W = ((0.03, 0.07, -0.09, -0.09, 0.06, -0.04), (0.18, 0.20, -0.17, -0.18, 0.16, -0.10), (0.22, 0.25, -0.21, -0.23, 0.19, -0.13), (-0.07, -0.10, 0.17, 0.17, -0.08, 0.10))
Find the first entry in reading order.
Answer: 0.03
The third smallest entry -> -0.18
Find the second largest entry.
Answer: 0.22
Find the entry just left of -0.13.
Answer: 0.19
Find the entry just right of -0.07.
Answer: -0.10
Find the minimum.
Answer: -0.23
The 3rd entry in reading order -> -0.09
The fifth entry in reading order: 0.06

Questions about the grid below.
1) Find the 1st entry in reading order.
2) Find the entry just right of -1.27.
3) Find the third-last entry, reading row by row.
4) Find the third smallest entry.
5) Find the bottom-left entry.
6) Find the top-right entry.
7) Find the third entry on the diagonal from the top-right corner.
8) Find the bottom-right entry.
[[-1.24 -1.18  2.45 -1.27 -0.39 -0.12  0.48]
 [-1.68 -0.48  0.28 -2.43  1.39 -0.79 -0.58]
 [-0.92 -0.57 -1.07  2.45  1.31 -1.60  0.40]
 [-0.81 -0.01 -1.85 -0.39  1.20 -0.38 -1.11]]
1) -1.24
2) -0.39
3) 1.20
4) -1.68
5) -0.81
6) 0.48
7) 1.31
8) -1.11

Read these off the grid that follows. Indices start at 1.
1) The entry in row 3 and column 3?
2) The entry just right of the smallest entry?
3) The entry in the top-left corner?
4) The entry just right of the largest entry?
5) The entry at row 2, column 1?
6) The bottom entry of the column that holds the largest entry?
7) The entry just right of 88?
8) The entry directly below the smallest entry?
[[140 149 144 148 147 142  90 135  92  88 141  93  90 142]
 [134 141 136 139 138 135  97 130 111 108 133 115  96 135]
 [134 139 135 137 138 136 105 131 179 179 134 195  96 135]
 [120 121 119 119 120 120 120 120 183 185 119 197 112 120]
 [120 121 120 119 120 120 115 120 154 155 118 164 110 119]
 [ 99  95  98  94  96  98 140 103 162 164  98 165 136  99]
 [126 130 127 130 129 127 104 122  73  69 126  66 108 126]
 [ 96  90  94  93  94  97 143  99 128 132  97 123 143  96]
 [131 136 133 134 133 130  98 127  95  91 129  94  99 131]
 [113 115 115 117 116 114 116 112  44  41 114  27 122 115]
 [102  97  99  96  98 100 136 105 164 167  99 169 131  99]
 [122 123 120 121 122 122 113 120 145 146 120 153 110 119]
 [132 139 135 138 137 133  95 128  75  70 132  70  98 134]
 [105 103 105 104 104 104 127 106  76  75 104  63 131 106]
 [101  96  98  97  98 100 131 102  99 100  99  91 134  98]]
1) 135
2) 122
3) 140
4) 112
5) 134
6) 91
7) 141
8) 169

M =
[[104 161 108 203  90 117 132 118 122 115  95 194 149 192 112 185]
 [128 117 120 149 132 134 142 180 135  99  98 153 112 137 113 115]
 [ 97 151 121 172  99 119 146 114  78  60  71 182 112 171 132 146]
 [142 115 121 194 104 146 163 178 107 104 101 133 105 137 124 125]
 [132 129 113 219  90 152 175 184 115 124  94 159 110 153 113 159]
 [ 92 152 136  88  59 190 168 216  22 120  78 162 174  65 141 177]
 [117 154 108 232  63 135 147 148 128 140  99 179 128 181 116 196]
 [130 134 139  88 118 132 121 100 162 182 161  93 139  95 144 136]]
Rows and columns are numbered from 1.
The entry in the top-right corner: 185
Report the entry at row 3, column 3.
121
The entry at row 2, column 3 -> 120
The bottom-right entry -> 136
The bottom entry of the column that holds the largest entry -> 88
Report the entry at row 3, column 1.
97
Report the bottom entry of the column that holds the smallest entry.
162
Report the entry just right of 122.
115
Report the maximum.
232
Report the entry in the bottom-left corner.
130
The entry at row 1, column 3 -> 108
The entry in row 2 and column 1: 128
The entry just left of 105 -> 133
Report the entry in row 3 and column 2.
151
The entry just right of 168 is 216
Report the entry directly below 178.
184
Report the entry just left of the largest entry.
108
The entry directly above the largest entry is 88
The entry just right of 172: 99
Report the top-left entry.
104
The entry directly below the smallest entry: 128
The entry in row 2 and column 2: 117
The entry in row 1 and column 2 is 161
Report the entry just right of the largest entry.
63
The entry directly above 130 is 117
The entry directly above 125: 146
Report the top entry of the column that holds the smallest entry.
122
Report the top entry of the column that holds the largest entry.
203
The entry directly above 129 -> 115
Report the minimum.
22
